One vector is turned by the same rotation once a tick. Each row is the vector after some number of ticks, and that number follows the row.
The counts run from 0 to 239.
[ 18  14 -20 -26  13   4   1   8   5 -12 -28  12   7   0  -7  -7  -1 -18
  17  -8  -1  15 -16  15   4   8 -21   0   0   7   2 -26  -9   3   5   6
  21 -27  26] => 25
[  2 -10   7  14  22 -10  -5  13 -33  -2 -21  -5   6   7   1 -30  -5   4
  14   2  -5  17 -27  24   0 -17   0   1  -5  18 -13 -14 -14  -8  10  -5
   5  -5  18] => 163
[  4  -4  -7  19  24   5   0   5  -3  11  -4   8  -2 -24 -11 -24   7  20
  -4  22  20   8 -10   3   9   6   2  -2   1 -28   7 -15  23 -13  -5   2
   5  19  17] => 63
[ -1  16  10   4  -7   6   7   1 -17  -6 -19  16 -14 -22 -15 -16  -2   2
   2  19   5 -11 -38   2   8  -3   8  -1   9  -7  27   1  16  -4  -6 -13
  -7   9  19] => 229
[  0   3 -12   9   6  -9  -6 -11   4   2 -12   9   5 -25  13 -11  11   9
 -17  11  27  16 -21  -3  12  12 -23  17   0 -15  10 -18   7  -2   9 -13
  29 -10  31] => 204
[  4  -6  -2  14  15 -13   6   1  -5   7 -15   8  -3   0  -3 -10  19  17
   7  15  -3  14  -9   9   3 -25   4  12   0  -8  26 -36  21 -12  16  -8
  22  -2  18] => 53
[ -5   8  14  -8  -3  -2   0  -3  -5 -18 -24   4   2 -19 -26  -1 -20  -3
   1   4  16  -5 -35 -13  11   1 -10 -11  -1  16  -8  -6 -17 -11 -19  12
 -13 -20  16] => 121
[ 10  16  -3   1   3 -15  10  11  -2   8 -21  14  -7  -9   0 -16  10   2
   0  -1  -3  11 -23  31   0   1 -22 -12   8  14  36 -24  16  -3 -13 -11
   6  10  -3] => 197
[ 11  -8 -33  10   0   8  -1   6   2  12  -6   6  -9  16   8 -18   0  15
  25  36 -18  17 -33   8   9   6  -2   5  -4   5   2  -6  -3  -9 -10  -9
   6  -4   6] => 18
[ -4   6 -26  -7  20  13  -5   2   6  -1 -23   1   5  14  -4  -3 -19  -5
   3   1   8  14 -16   8  -2  34 -19   2  -9  12 -19 -13  -3  -9  -3  17
   0 -27   8] => 156
[ 17  -6 -19   0   9 -10  -7  -9   1   0  -8   0  16 -17  11 -22   4   8
  -4   3  20  20  -5   4   8  28 -20   8   0  -5   2 -22  -2  -1  21  -5
  33  -4  29] => 191
[ -1  -3   7  -3  12 -11 -11  -6 -10  -5 -31   1  -1  12 -25 -14  -2 -11
  10   2 -11  -4 -28   8   5 -23  17  -3   4  30  -7 -11  -9 -12  -6   3
 -20 -14  13] => 132
[  4  21   2  -6   2  -3  23  -3  -3   0 -24  18   5 -22 -14  -1  -2  12
 -11   3  16   1 -19  -5   2   3 -10 -13  17   1  37 -31  19  -1 -11   9
  -5   5   1] => 78
[ 11  -3 -22   7  19  -8  12 -10   2   8 -10  16   7   0  -4   1   6  15
  -2  18   6  28   0  -1   5 -14  -9   4   4  -7  20 -47  13   0   8  -2
  19  -4  16] => 52
[ 13  -9  14 -14   6 -16   1   8  -7   3 -19  13  12   7  -8  -1   5  14
   5  -5 -14  -5 -22  18   8   4  -6 -11  10   5  37 -35   8  -6  11 -12
  22  12   8] => 57
[  3   2   8 -20  -1  -7   1 -17  13   8 -31  18  19  -2 -14   9  -3  -1
 -23  -3   6 -19 -24 -12  11   4   5 -13  21  23  21 -24  -9  -2  -2   6
  -7  -6  11] => 100
[  7  -5 -16  -1  -2  17 -11 -13   6   9  -8  10   7 -18  -2 -15   4   3
 -10  26  10 -13 -28 -25   6  27  13  12  13 -12   8  -2   0  -3   6   3
   7   9  32] => 234
[  2 -11 -19   5  18   3 -15  10  -4   1 -16  -2  -9  14  -7 -22 -14   4
  11  18   0  15 -20  26   7  41 -14   2 -11   5 -12  -1  15 -19  -1   2
   1  -3  10] => 168
[ -3   2  18  16  20  -8  -6  -4 -10   8 -22   8   0 -22 -19 -16   2   3
 -18   7  15  -6 -21  14  12  -3   1  -6   4 -18  19 -17  22 -13  -8   4
  -6  19  16] => 76
[ -2   5   3  -7  -2  -1   0 -13  -2 -10 -18   1   8 -17 -17  -3  -2  11
  -8  14  22 -14 -10 -19   8  36  -3   4   5 -11  28 -12  22  -6  11   6
   3 -10  25] => 81
[ 28  11 -18 -22  -8   6 -10  -6  16   4  -7  14  14 -24  -3 -10  13   0
 -12   8   8 -12 -13 -13   6  26  -8   1  16   2  20 -16  -3   2   1   3
  17  11  22] => 222
[ 12  12  -2  -4  11 -14   7   8  15   8 -21  19   3 -13   1  -7   5  -2
 -15  -6  16  13 -28  30  10   4 -33 -12   6   0  13 -25   2  -3 -12  -7
  18   9   1] => 196
[-11   4  -3 -14  -3  11 -10 -17   6  -3 -32   7  14  -5 -10   0 -18  -7
 -18   2  15 -21 -27 -21   9  32   1   2   6  10   1  -3 -11  -7   2  10
 -13 -14  22] => 112
[ -3  -7 -18  12  22  -9 -12  -2   0   0 -12  -4   2  -3  -5 -20  -3   4
  10   7  14  22 -13   3   0   1 -10  18 -14   4 -24 -15  -6 -12   8  11
  12 -30  29] => 160
[ 12  -2 -41  -3  13   1  -3 -15  15  18 -14  13   4   8   5 -11   7 -10
   4  12   1  25 -19   2   9 -10  -6   7   1  19 -20 -19 -17   0 -10   2
   7 -21  18] => 8
[ 21  18 -21 -15  13  18  11  18   6   7 -19  13  11  -4  -4  -4 -10   6
  -2   4   4  11 -14  14   5  30 -22 -23   6  -9  17 -31   3  -2  -6   6
  14   8   8] => 47
[  5  -6  -9  -5 -12  10  -1 -13  -1   4  -8  12  -2  -3  -3 -10   8  11
  -1  31 -10 -21 -28 -12   5  17  13   8  13   0  32   0  13  -6   7 -10
  -4   6  23] => 233
[  5  16 -11 -21  -7  12  15 -15  -3 -10 -23  21   6 -15  -2  11 -18  -6
 -18  12  16  -1 -24  -9  13  19 -13  -8  17  -1  26 -18   2   6   1  -7
   0   5  17] => 231
[  9   3 -13   5   5  -5  -9   8 -22  -1  -9  -9  13  -8   7 -39  11  11
   5  11   1  11 -15   2  -5  37  -7  12   0   6  10  -8  15  -2  23   0
  19  -4  27] => 190
[ 11 -10 -14   5  13  -1  -3  10 -22   6 -15  -4   0  25  -1 -19 -17   8
  12  12 -13  17 -21  28   3  25  -7 -13   2  24   0 -12  -1 -12   5  -9
  -1   9   0] => 167
[ 19  -9 -13   2  16   4 -15   6 -14  -8  -8  -6  -1  -4 -11 -23  -6  -2
  17  18  -5  20 -19  16  12  20  -6   3  -9  -6 -15  -5  -5  -9  16  -9
  24   0  34] => 28
[ 25  10 -29 -18  12   7   2  10  10  -4 -11   4   7  -4  -2 -12   8   2
  15   7   4  17  -5  -2   0  20 -18   6   0  -6  10 -31   7   1   4  11
  26 -21  27] => 38
[  4   7  -8   2  -6 -17   5   0  12  13 -11  15  14 -19  24  -7  18  13
 -10   3  15   7 -26   1   5 -10 -23   8  10   3  23 -32  -1   5   2 -10
  28  -7  13] => 205
[  9  12   7   1  18   9   3  14 -11   0 -19   5  18 -24   2 -18   6   9
  -8  -9  21   5 -21   4   1   0 -12   0   5 -17  14 -29   0   3  13   3
  26   2  31] => 55
[ 10  10   0  -8  17  15   2  30   0   2 -17   6   3 -10  -4 -17  -6   7
   5   1   2  -1 -32  22   1  28 -21 -10  -5 -18  12 -18   7 -13  -1   7
  17   9  15] => 46
[ 23   4 -16 -10   8  -4  -5  18  -5  -7  -9  -3  17  -3  10 -25  -3   8
   8  -5   6  16 -19  10  -4  35 -30  -4  -1  12  -4 -15 -13   0   8   0
  28 -10  20] => 178
[ 13  17  -9 -12  13   1   3   5  -9  -5 -18  14   5  -4  -6  -5  -8 -15
   7  -8   4  26 -27  13   8 -20 -17  -3  -2  13 -16 -19 -27   1  -8  -5
  11 -19  20] => 12
[-18 -10   9  16  -3  -9   2 -19  -5   8 -20  11   5  -6   0   0   6  16
 -12  22   6 -18 -35 -13  11 -13  18  10   9   6  23 -12   5 -10  -3  -9
  -8   0  17] => 97
[  0   2  12 -11   4  -3 -16   8 -14 -16 -22  -3  -4  -1 -32 -21  -4 -11
  19   4  -1  -9 -36   2   0   6   6   0  -7  18 -11   5  -8 -16  -5  14
 -10 -23  26] => 133
[  9  11 -13   1  19 -11   7  10 -19   1 -25  10  11  14   6 -19   1   3
   3  -6   0  25 -16  23  -3 -15 -15   1   6  30  13 -36   1   6  12  -6
  12 -14  10] => 175
[ 10   6 -37 -13  12  -2   3   4  12   5 -17   3  -4  25  -2 -10  -1   8
  22  12  -2  19 -11   3  -6  18 -13  -1   0  25  -2 -26   0  -9  -8  12
   0 -29   2] => 157
[ 20  -5  12  -2   7  -4  -9  18 -15  -1 -14  -2   6  -5  -7 -21   6  13
   7   7 -14 -10 -21  17   1  24  -2 -11   4  -4  30 -15  12 -16  18  -3
  14  23  19] => 58
[-11 -22  -9  14  15  -3 -20 -18   6  20 -17   6  -2  12  -8 -13   2   2
   4  24  -1  -3 -30  -8   8 -11  19  14  -5  18 -16  -6  -8 -21  -7   4
 -15  -9  18] => 128
[ 19   8 -23   8  -7 -10  17 -19   5   5  -3  18  -8 -30  -1  -9   4  14
  -5  25  17  19 -10  -3  14   2 -14 -10  13   1  16 -24  14  -1 -13 -13
   6  12   6] => 214
[ -8 -11   2  18  20   6  -5  14 -11   1 -18  -1   4 -11  -6 -20 -24   9
  11  10  18  18 -32   9   8  -2  -8  -2 -10   0 -33  -5 -23 -18  -7   1
   7  -5  16] => 151
[  1  21 -25 -12  -5  22  11   6  -4   0 -22   7   2  -2   8 -12 -16  -5
  -1   5   7  12 -38  -2   7  17 -21  -4   8  20 -11  -2 -17   5 -11   1
   0 -16  11] => 3
